One turn moves every row onto another: examples first, then more rows asked:
gafo: [ 10  -2  14  -1   6 -14  -5   2   1 -10  17   1   7   0  19   4   6  -1
  -9]
nukig: [-13  -5  -1  16  18   1  18 -11  -1   2   1  -7  -5   9   0   3   8  16
  13]
tam: [ 15  -3   9  -4  -4  -6   1  -4   7   9  -1  -4   3  18   3   7 -20   0
  -5]
vanon: [ -6   9  -1   3 -18  -3   0 -11   8   6 -10  -4  -9  20   9  -2   0  -6
  -6]
Zaba: [ -6 -18   5   4  13   1   0   0   4  -8  -8   5  -8  -5   1   5  17  19
  -8]
komi: [ -7  -8   8   4  19   7   6 -11  -5  11  14   7  -9 -12  11  -7  -5  10
   3]
kogur: [-11   4  -3   9   4   2   2 -10  -1   8  -3   2  -7 -24  12  -9  -6  -1
  -4]
supa: [  8 -14  -1   5   4  -8  -1  -8   9 -12   0 -14 -16  18  -2 -12   7  -3
  -1]
Buze: [ 17   0  14  -1  -6   9  -5  -4   4   2   4  -4  -6  -9   7  17 -11   5
   0]
lifu: [-17   5   7   5   0   5 -12   6   3   0 -16   2  11   8   1  13   2   7
  -7]
lofef: [  8  -8   2  -7   5   0  -3 -17   4  10   0   7  -3  21   9   2  -4 -11
 -13]
meka: [  5 -15  14   3  12 -10   0  -6  12   8   0   9  -9  -4  19  10   4   1
 -15]
nakes: [  6 -13  -2  -6 -10 -14   0 -10   7 -13  11  -9   3   0   1   6  10  -7
  -3]
pesob: [  2   0   2  14 -22 -13   2  -6  -5   4   0  -4   1  18   2  -5  -2   4
  -5]
vesuz: [-16   1  -1   7  13  14   7 -15  -3   1  -6  -7 -12   7  -6   3   3  11
  15]
Babek: [  0  11  -6  14   9   1   7  -3   6   0   9 -13   4 -15  13  -7  -6  -5
   6]
kozap: [-26   9   8   0   8  -8   7  -2  -7  -5  -3  -1   0   8   3  -5  -2  16
   9]
kode: [ -1   0  13  -5 -11   4   0   4   9  -2 -10   3 -14  10   3  -1  -9  20
   7]
divod: [ -5   3  -4  17  15   2  -6  -7  -7   4   5  -3  10  -6   8 -15  -6 -11
  -3]
lim: [-15  -5   7   5  26  10 -11  -6   4  11   4  -3   1   1   3  -3 -10  -8
   5]
sazu: [-26  -3   3  13  16 -12  10  -5  -3  -1  -2  -3   4  12   2  -1   8  12
   8]
vime: [  4 -18   4  11 -11 -16  -1  -7  -3  -4  -4  -4 -11  10  -5 -12   2   8
  -5]
tifev: [ 14  -8   6  12  10   6  -8  -7  11   9   3  -5   3   7   9  19   1 -12
  -5]
Napo: [  3   1   3  12  16  -4   6   0   0   5   3  -4  -4 -15  10 -16 -17   6
   1]
vur: [10 -1  2 10  3 15 -4 -3  5 -1  4 -4  3 31  3 -1  4  2  8]
lagel: [ 5 -4  4  7 -7 -8 13  1  6 -9 12  2 -1 12 13 -3 16 18  6]
pir: [  6   4  -1  -3  -4  -1   9  -9  16  -4  -3 -11 -21  18  10  -7   1  -1
  -1]
duze: [ -8 -18   2   5   1   4  -2 -12   9   4 -12  12 -17  13   6  -1  15   8
  -3]
Mosum: [ -7   7  10   4  13   3   5   3   8   6  14 -11   5  -6   9   1 -17   5
  13]
nekeg: [ 2 13  9 -5  7 17  6  4  7  1 -7  3 -7  7 11 10 -2 19 -2]
Bugod: [ -3  -4  14  -6  -5  -2 -23  -3   1  -8   0   1   1  -8   5   9   0  -8
  -8]
pozas: [-16  -6   4   5  -9  -7 -15   2  11 -11  -6  -4   7  17   0   1  11  -2
   4]
kole: [-19  13   3   0   9  10   2  -8 -10  -7  -1  -8  -1  12  -4  -3  -2   9
  15]
mola: [-28  -3   6   3   4  -3  -3  -4   8   7   2  -2   0 -20   7   4  -4   2
   6]
Noda: [-14  -3   0  12  11   2   0  -8  -4   3  22  -3  12  -8   9  -1   8  -4
   6]
safu: [  2 -13   8  -5 -14 -16  -5  -4  12  -1  -6  -9   2   0  -5  10 -11   0
  -2]
vuded: [-12  -3  -3  12  17  -2  -7  -3  11   4  -8 -11  -2 -15   5  -8  -9 -11
   0]
vufu: [ 3 -1 -1  5 23 18 -3 -2  7 -9  1 -4  1 15  4  7 17  2 -3]
Bap: [  9 -10  -1 -12  -2  -6   8 -19   4  -4  10   6 -11   4  12   0  10  -1
 -11]
gav: [  1  -2   7  12   2  -4   3  11  -4 -10   6  -3  16   3   2   7   9  21
  -2]

nakes goes to lofef
komi goes to Mosum
Now find these:
vanon goes to vime
kogur goes to Napo
nekeg goes to gav
pozas goes to duze
Buze goes to gafo
kozap goes to nukig

One turn moves every row onto another: examples first, then more rows asked:
vid: [  3 -18  17 -14  -6   1   3  -5   2 -17  -2   4   8 -18 -13]
ras: [20 12 -5 -9 -8  9  6 -8  7  7 -6  2 -2 -6 -2]
puz: [ 13 -20  15  -3  -6   0  -2   5   9 -15   4  -7   9 -17 -11]
tevor: [  8  16   3 -11 -19   5  -3  -8  -2   3 -16  -7  -1 -12  -1]
Zul: [-11  -3   6  -2  -3   9  18 -11   1  -7 -22   2  23 -14   1]
sakog: [ 17  -6   5 -13  -9   1 -10   9  -1 -15   4  -5  -3 -16  -8]
Piru: [ 12  15  -7  -5  -8   4  -6  13  -1   0 -13  -6  -6  -8   4]
Sinok: [-17   1   7   4  -2   3  10  -4   6   3 -21  -9  23 -10  -2]
gepo: [ 11  -8  -7  18  -5  13  12  -4   5  -1 -17   0  20 -18 -12]
bom: [  1  -9  11 -22  -4  -1  -6   3   1 -17  -2 -10   1 -18   2]
zifin: [ -5  -7  13 -12   2   3  -5  -2  -5 -14   9  -5  -2 -10 -11]
Pilak: [ -7  17  14   0 -17  -1   4   4  -5  -2 -12  -1  17  -1  -4]
med: [-14   2  -1  -4   3  12  14  -5  -1  -3 -19   7  23  -9   0]
Koso: [  7 -22  13  -4  -7   1  -1  -2   3 -14  -4  -4   9 -23 -17]
vep: [  2 -16   3  -1   7   6  -6  -2   1  -9   7 -10  -1 -15 -17]
Kez: [ 18 -17  -4 -10   1   7  -3   1   4 -10   0  -1  -2 -22 -14]
bizi: [ -5   2  18   2 -10  -5  15   5  -4 -11  -4  -4  13  -5  14]
Ronug: [  2 -19   2 -19   6   6   1  -5   7 -12  -6  -6   3 -23  -4]
ton: [ 17  11  -2  13 -16   0  -5   6   1  -2  -3  -8   5  -9   7]
kiz: [  4  -4   2   1  -3   7   4  10  10 -11  -5 -16   0 -26 -25]
zumor: [  6   3   9  -5  -1   4   6  17  15 -14   7 -14   0 -14 -12]
gop: [ 14  -1 -14  13  -7   8   3 -10   0   4 -15   2   5 -20  -7]
Lipe: [-6 13  9 -3 -6  4  5 12 -1 -8 -6  0 21  2 11]
Rak: [ -1   1 -12 -12   8   9   6  -2   6   4 -22  -3  -1 -15   5]
Botis: [ 12   1  -6  -5   1  10   6  -9  19  10 -11 -12   4 -11   6]
Bon: [ 12   9   2  11 -12  10   4  14  -4 -14  -6  -4  15   6  -6]
vafo: [ -1  12  16  -3 -14   2  11   4  -1 -13  -6   0  19  -1  10]
mezu: [ 11  -4 -10  16  -1  17  10   4   0  -8 -15  -1  17  -4 -15]
doger: [ -6  -1   5 -13   0   9  12  -2   4 -14 -10  -4   0 -25 -24]
kug: [ 12 -11  -4  18  -6   5  16  -3  -5  -1 -11   5  10 -18 -13]
komov: [ -5  -1  -5  -5   2   6  14 -19   2   0 -18   5  10 -16   8]
rofu: [  4  -2 -12  14  -2  14   6   1  -1   2 -18   4  20 -15 -15]
zam: [ -4   5  13 -19   2   6  15   5   9 -16   3  -3   0 -13 -12]
gubu: [  5  -9   8  -5   4   4  -7   3  -1 -11  14  -7  -3  -8 -13]
lebot: [ 15   2   8  18 -17  -3   6  12  -7  -7  -1  -4   9  -9  -1]
dete: [  9 -15  19 -12  -5  -1   3   2   7 -17   7   1   8 -12  -7]
Zag: [ -4  11  -2 -15  -1   3   0   6   2  -1 -18  -9  -1  -9  13]
Ter: [ 14  13   2  11  -9   5   7   6   2   4  -2   8  14   2 -14]
Lus: [  4  -3  -5  14   5   9  14  -1  13  10 -10   0  21  -7 -11]
Pedu: [ 11  10  -2  15 -11   7  -3  18  -1  -2  -5  -3  18  -4  -4]
Dase: [ 14   5 -17  -2   1  10   0   5   3   5 -17  -1  -5 -14  -5]
revi: [  0   5   1  -7 -10   5  -1  -8   9   6 -20 -20   5 -17   7]
kilar: [ -9  -6  -3   2   3  15  16  -5   0 -11 -23  -2  22  -5  -4]
Kol: [-3 12  8 -6 -7 -2  5 -3  3 -6 -5 -4  9 -4 22]
tafu: [ -9   8   9  -3  -7   8  10   6  -4 -18 -14  -5  20   5   5]
liso: [ -8 -11   6   2   2   3  24 -10  -2  -5 -14   5  15 -15   3]
Semud: [ 20   8   3  16 -15   6   4  12   3  -6  -2  -2  16  -4  -3]
ved: [ -8 -14   8  -8   6   5  -5  -7  -4 -11   1  -9   0 -17 -15]

tevor goes to revi
kug goes to lebot
Pilak goes to Sinok
Now find these:
zifin goes to ved
Kez goes to sakog
gepo goes to Semud
dete goes to vid
Piru goes to Zag
Kol goes to komov
mezu goes to Bon
kiz goes to zumor
Lipe goes to med

One turn moves every row onto another: examples first, then more rows asked:
zatas: [  7  -3 -15 -21  11   4   3   6 -13  -2 -27  12]
Nevap: [ -6 -11  -1  -9  -1 -16  -5   6   7   1 -28   8]
Botuv: [  7 -16   7 -16  -6   0  -6   5  10  -9 -20 -10]
Ruvab: [  7  -3 -14 -21  10   5   6   7 -14  -2 -28  10]
Faso: [  6  -3 -15 -20  11   4   4   7 -14  -2 -29  11]
kam: [  7 -15   7 -11  -3   0 -12  11   5 -12 -27 -10]
Gezi: [ -6   2   2  -4  25  14   5 -10  -6   3 -25 -16]
reg: [ -5  14  -5   2   9   2   1  -9  -8  -8 -20 -21]
fuba: [ -7 -11   1 -10  -4 -15   3   6   8   1 -24   7]
ratil: [ -5  13  -5  -3   8   2   3 -14  -5  -5 -15 -20]
Tez: [ -7 -10   0  -5  -1 -15  -3  12   4  -2 -31   6]
pirit: [ -5  12  -7  -4  12   0  -6 -17  -4  -4 -18 -18]
kadoz: [ -6   2   1  -4  26  13   3 -10  -6   2 -26 -16]
bivo: [  7 -16   6 -16  -3  -2 -14   4   9  -9 -24  -9]
fere: [ -5  12  -7   1  12   0  -7 -12  -7  -8 -23 -20]
Sak: [ -5   2   1  -6  25  13   5 -12  -5   4 -24 -15]
fisi: [ -5   2   1  -5  26  13   2 -12  -5   4 -25 -15]
rigoz: [  7  -3 -14 -21  10   4   5   5 -13  -1 -26  11]
puli: [ -7 -10   2  -5  -4 -14   5  13   5  -2 -27   5]
Lil: [  7 -15   8 -12  -6   2  -4  11   7 -12 -23 -11]

Nevap goes to fuba
fere goes to pirit
Now find these:
Gezi goes to kadoz
Lil goes to kam

One turn moves every row onto another: examples first, then more rows asked:
fub: [ 24  -1   0  -5 -11 -13  18   7   5   1   9   3   3 -12   4 -14   9  16
  18   4 -10  -9  11   5  10   7   2   9  -3  -1  -8   6 -11  -6  -7  14
   0  -8]
defi: [ 13  15 -26   2  11 -23  -3   9  13  11   9   4   6  -5 -15 -14  12  17
   7  11  -1 -12  -5   1  12   2 -13  -1   9  19 -12   2  11   2  -7 -11
 -24   9]
ninuz: [ 14   4 -24  12  14 -16   2   6   4   9   9  -1  24  -1  -9 -27   4  14
   5  14  -3 -14  11   4   8   1 -13  13  12  15 -11  12   7   2   0  -9
 -11 -10]
dusa: [ -7   6  -4   9   1   5  -6   9  -5   9  -5   1  17  -1  -7 -12   4   5
   3  10  14 -19   2   6  -9  -6 -20   3  -3  21 -10 -10  -1  19  21  16
  -8  14]
zafa: [ -7  16  -2  -6 -18  -6  15   6   2 -11  12  12   0   1   0  -1  11   0
   0  11 -17  -8  19  12  -5   1  -1  -1  10   3  10   9  -7   0   9   7
  -1   1]
Mili: [ 26   8 -14  -6 -14  -2  10  10  14  -4  12  -3  -5 -10   0 -12  21   6
   8  -6 -17  -3   5   6  20  -4   3  -5  -4  17 -13   1 -13  -5   2   2
 -16  10]
zad: [ 19   8 -13 -16   2   0   7   5   0  -3  17   2   7  -1  13 -10   4   8
  -6   0 -10  -5   3  14  19  -5  -6 -13   8   4   1  12  -6  -1 -14   1
   7   6]
miv: [ 19   3 -16   1   2 -15  -7  22  -2  -8  -8  20  12   8  -7  -4   9  23
  -5   9 -13 -10   1  14   6 -16  -4  -5   1 -10 -14 -16  -1  11  10  -8
 -19   1]
Zusen: [ 10   2  -6  -9  -7   4  11  25   0  -1  13  11  -3 -10  -9  -5  16  14
  14  10 -15 -20  12  14  11  15 -13 -14  20   8  -9   9   5   2  -4   2
  -2   3]
disar: [ -2  18  -9  -4 -10  -9   7   2   5  -5  20   3   1  -3   8 -10  -2  -8
   2  20 -15  -7  14   8  10   2  -2   0  15   9  19   2 -10  -5   7   9
  -9   3]
miku: [  6  15  -4 -12  -2  -2   1   5   0  -9  18  -5  14  -2  -6 -17  13   9
  14   1 -25 -14  13  14  26  -3 -11 -10   9   4 -12   3   4   9  -4  20
  -9  13]
nopek: [ 12   7 -23   2   4 -17   7  11   8  -2  -1 -11  10 -12  -5 -21   4  12
  12   1   1  -3  24   5   0  -1  -7  11   3  15 -22  10  13  16  12  -8
 -15   0]
zod: [  1  -6  -7  11   7  -1   2   5  -3   4  -1   9  14  -3   3  -9  -9   7
 -11  14   9 -17 -12   2   0  -3  -5   1 -16   5   0   2  -5  22  18  15
 -24   7]
Dar: [  9  13  -5 -10  -5 -10   3  10   6 -11  18 -10  16  -3  -6 -28  12  15
  15  11 -21 -13  14   9  27  -1  -9  -7  11   5 -14   0  -2   5  -2  18
  -6   8]
Zin: [ -4   7   0   8  11   0  -1  20  -7   9  -5   8   6 -16  -4  -7  -3  12
  -6  12  14 -14  -6   2  -9   3 -12  -4  -5  16  -7  -3  -2  21  24   5
 -13  14]
fanor: [ 23   9 -16   3   4 -14 -15  22   1   6  -9  12   8  -2  -7  -7   5  16
  13  12  -6 -11   5  10   9 -12 -10   3   9   6 -13 -31  -3   0   9  -7
 -19   4]
fela: [ 20   8 -15 -14  -4  -6   7   9   8  -4  20  -1   6   2   7 -19  12  14
  -6   7  -6  -6   0  10  20  -5  -7 -13  11   8  -2   6 -11  -6 -13  -2
   8   4]
Mena: [ 20   0 -20  -5  -2 -18  -8  19  -2  -8  -6   0  11  -1   7 -10  -5  15
   5  10  -1  -2  14  13   6 -16  -8   3   1  -5 -13 -25   2  16  15  -2
 -17   2]
fal: [ -3  27   2  -8 -15 -12  12   3   4  -4  15  10  -5  -6   0   2  12   0
   9  12 -16  -3  11   6  -1   0  -2   2   4   5   9  -2 -10  -4   7  15
 -11   9]
zal: [ 27   6 -14  -5  -8   8  12  12   6  -3  13  -1  -6 -16   5  -5  14  -2
   8  -9 -19  -4   9   9  19   0   2  -6  -2  17 -10   5  -8   0   4   1
 -19  10]
badug: [  0  -3  -1  13  10  -4   1   5  -8   8   1   8  16  -9   1 -10  -6   7
 -14   9   6 -16 -13   3  -4   0  -6   2 -16   7  -1   2  -4  20  19  11
 -21   7]
medun: [  0   7  -3   7  11   4   1  23  -4   8  -6  12   7 -11  -2  -6  -3  12
  -4  19  15 -12  -7   1  -6  -2 -12  -3  -6  15  -7  -1  -6  21  24   8
 -15  13]
Gedo: [ 12  -2  -7  -6 -13  -3  14  28   7  -8   9   7  -3  -9 -10 -15  17  19
  12  13 -14 -18  15  10  13  15  -5 -12  15   7 -13  10   0   3   1   0
  -4  -1]
rumom: [  1  22  -6  -1 -11  -3  11   8   5  -2  21  13  -3  -4  -1  -1  14  -4
  -1  18 -20  -6   4   6   6   1  -3  -3  10  12  14   2 -14  -9  10   5
 -16   7]
Divir: [ 13   6 -22  -1  -1 -26   7  -4   7   5  17  -2  15   1  -8  -9  19  18
   4   3  -1  -4  -7   4   1  -5 -15   8 -10   4 -16   5  12  11  -7   3
 -25   6]
bapa: [ -7   7  -5  11   9   2 -10   3  -1   8 -13  15  18  10  -9 -12  -1   9
  -9   3   9 -27  -5   9  -3  -8  -9  -4  -2  19  -3  -1  -2  10   8   6
  -2  11]
mife: [ 15  11 -18  -2   9 -20  14  13   6  -2   1   9   9  -4  -7  -8  15  24
  -3   1   0   2   4   4  -5  -5  -4   5  -6   2 -21  20   6  14   3 -12
 -10   0]
kesed: [ -6   0  -8   8   4  -6 -10   1   2   5  -7   3   6  -6  -1 -10  -7   2
 -12  -2   8 -22  -9   6   0   0  -3  -8 -10  18   0  -6   4  20  14   6
 -24  17]
Bam: [-10   4   0  12   4   1  -7   6  -9   9  -2  -1  19  -6  -9 -14   3   5
  -3   5   9 -21   1   7  -9  -3 -18   1  -3  20  -8  -7   2  19  22  13
  -8  13]
rolo: [ 23   2   3  -3  -3  -3  17   7  -4   8  13   6   6 -17   5  -8   5  10
  22   5 -14 -11  12   6  12   9  -5  10   1   1  -5   6  -8  -4  -5  18
  -4  -6]
gura: [ 25  -6 -23   9   1  -5  -6  22  -6   1   1  10  21   5   2 -12   5  13
  -3  16  -6  -9   8  13   4 -14 -12   6   8   1  -9 -18  -7   3  17 -10
 -12  -9]
gof: [ -7  25  -3  -4  -8  -6   8   8   6 -13   9   8   0  -3  -1 -10   2  -4
   3  12 -24  -8  23   9  10   0   4  -4  14   8  10   7  -7   0  14   6
 -10   5]
Bidal: [ 18  -8 -19   1 -11 -19  -9   9  -3   2   0  10  15  10  -4  -4   9  17
   6  11  -4 -16   2  16   0 -11 -16   3   3  -6  -8 -28   3   5   2   1
 -16  -2]
bizaz: [ -8   8  -1  11  13  -2 -11   4  -4  10 -10  11  16   1  -9 -13  -3   9
 -14   0   7 -25  -8   8  -3  -4  -8  -6  -2  18  -2  -1   0  12  10   3
  -4  11]
gat: [ -5   2 -11   6   4  -4  -9   2   6   3 -13   8   5   1  -3  -9  -9   4
  -8   0   9 -24  -7   6   4  -3  -1  -9 -10  17  -1  -5   3  20  11   8
 -24  17]

Divir goes to mife
zal goes to rolo
gat goes to zod
Now find these:
Bidal goes to miv
Mili goes to fub
Zin goes to Bam
rumom goes to fal

One turn moves every row onto another: examples first, then more rows asked:
vukem: [  2  13   0 -11  -9  10 -10   6  10   3 -15  -5   1 -13  -6]
domum: [-8 -8  1 -3 12 16  2 16 -3 -2 13 -1 11  4 -8]
demaf: [ -8   8  -2  16  -7 -10   3   2   1   2  -5  18   6   1  -8]
Loti: [  2  -4   6 -27  -3   1   1   3   3   2  10   0   3  -4  -5]
nila: [  4   0   3  -2   6  -5 -18  18   3  -1   0   2   1 -23  -3]
fep: [ -7   7  -9  16 -14  11   0   5  -6  11   2   6  -1 -10  -3]
ludu: [ -6  -8  -4   2   8  13 -21  -3  -4  -6   9  14  10   1   2]
tosip: [ -6  -3 -12   6  -6   6   2   1 -18  11   8  -1  -7   1  -2]
zevo: [  6  13  11   3  -2   8  -8   9  -1  -8   3   2  15 -21  -5]
Nim: [ 8  4 16  9  4 13  3 11 -6  5  2 -5 -4  6 19]
tav: [  9   5  -5  -6  -1  -5 -20  11  -7  -2 -11  -1  -1 -14  -4]
Darid: [  5   7  -7 -14  -1  -8  -9  10  10  -1 -15  -3  -2 -10  -7]
Pimod: [  5  -4  -7 -10   3   5   0  -4  -4   0  -1  16  20  -6 -13]
par: [ 8 19  0 -8 -8  6  1  2  6 -8 -9 -3 12 -7 -8]
lokot: [-9  2 11 22  1  1 -4 15 10 10 -7  3  0 -2 -5]
Kal: [  5  -3  14   7  10   3  17 -11   3  -1   0  -5  -1  -3  11]
zumu: [-13  -3  11  11   1  11  -1   4  -2  18 -13   6   3   7  -9]
noz: [-10  -3  10  -8  -5   0   6  10  -8  12  11  12 -13  -5   9]
berud: [ -1   0 -10 -10   1  27  -4  -1   5  -3  10   0   7   2  10]
papek: [ 6  2 -3  1  0 -2  5 -3 -1 -4 14  7 -8  2 23]
som: [ -1  -3   6 -21   4  11   6  14   1   3  -4  -3   7  13   4]
nisob: [  1  13   8  -4  -2   6   2   8  17  -7   2   1  13 -17  -8]
fevo: [  6   8   6  24  -6  -1 -14   1   1   0  -9   2   2   2   9]
sil: [  6  10  -5   1 -18  -6   3   1  -5   3   2   7  -3  -5  17]
kulal: [-10  -5   6   4   3   4  -1 -10 -15   7 -10   9 -17  -7  -4]
gike: [ -9   5   0  -2 -12  -4  15  15   4  13   4   8  -5  -8   2]
novo: [  2  -3   1 -17   1   9 -17  -4   0  -3  -8  12   7  10  14]
lale: [  5   4  14   6  -3 -16   0  10  11   3  -7   3  -2   4  14]
dapud: [ -6  -4   2   7   6  -1   8 -12  -7   4 -14  -3 -11   6  -9]
kuz: [  4   1  -1  21   6   7  -2  -9   4   3 -11   0   8  13   4]
lusad: [  3  -4   8   4   7   0  14  -2 -20   0   3   5 -10 -10   8]
Sib: [  2   1  21   7   2   9   9 -15  -5   3 -13  -2   1   2   5]
toz: [ -7 -10  -2   4  11  -1   8  -6  -7   4   2   6 -18 -11   3]
kisan: [ -5   1   6 -16  -1  11   1   2  -7  -7   6  20  15   6   2]
Zome: [  1  -4  17   5   7   9  10  -9  -5   2   3   8  -7 -15  16]
muzi: [  2  -5  -4 -14  -4  19  -4  -1  -5   9   8  -2  10 -12  -9]
Tola: [  0 -12  -5  -3  14  14 -16  10   3   2  -1  -9   4   9   4]
digok: [ 10   1  13 -11  10  14 -13  11   5  -7   2  -8  -9   2   1]
mubi: [ 11   1   0   6  16  19 -15   4  -2  -8 -10   9   8  -1  -7]
firu: [ -8  -4  11   8   5   8   3 -18   9   7 -13   0  -8   0  -1]
ropav: [ 5  5  7  7 -9  6 -3 13  5 12  0 -9 -9 -6 18]
savez: [ 0  1 19  6  7  2  2  0 14  3 -8 14  2  9 15]
Zaz: [ -5 -10  12 -11  11  -2 -11  13  -8  -2  -4  10  10  12  -4]
neki: [  0  -7   4  -3  16  14  -2  12   5   4  -7  11  13  -6 -16]
mizur: [ 13   3   2 -19  -4   7 -13  -5  -4 -11   8  -3  -2   2   5]
Gedad: [-15  -5  -7   4  -3  -5   0 -10   1  10  -1  18   0   4  -6]
duzaz: [  8   6   4   2   5 -10  -7  12  -1 -12   5   3  12 -18  -4]
takuz: [ 10   2  10  -7  17   1 -10   7   7 -15  -8  11   0   7  -2]

par goes to duzaz
ludu goes to novo
Now find these:
Loti goes to neki
lusad goes to dapud
Gedad goes to savez
lokot goes to ropav

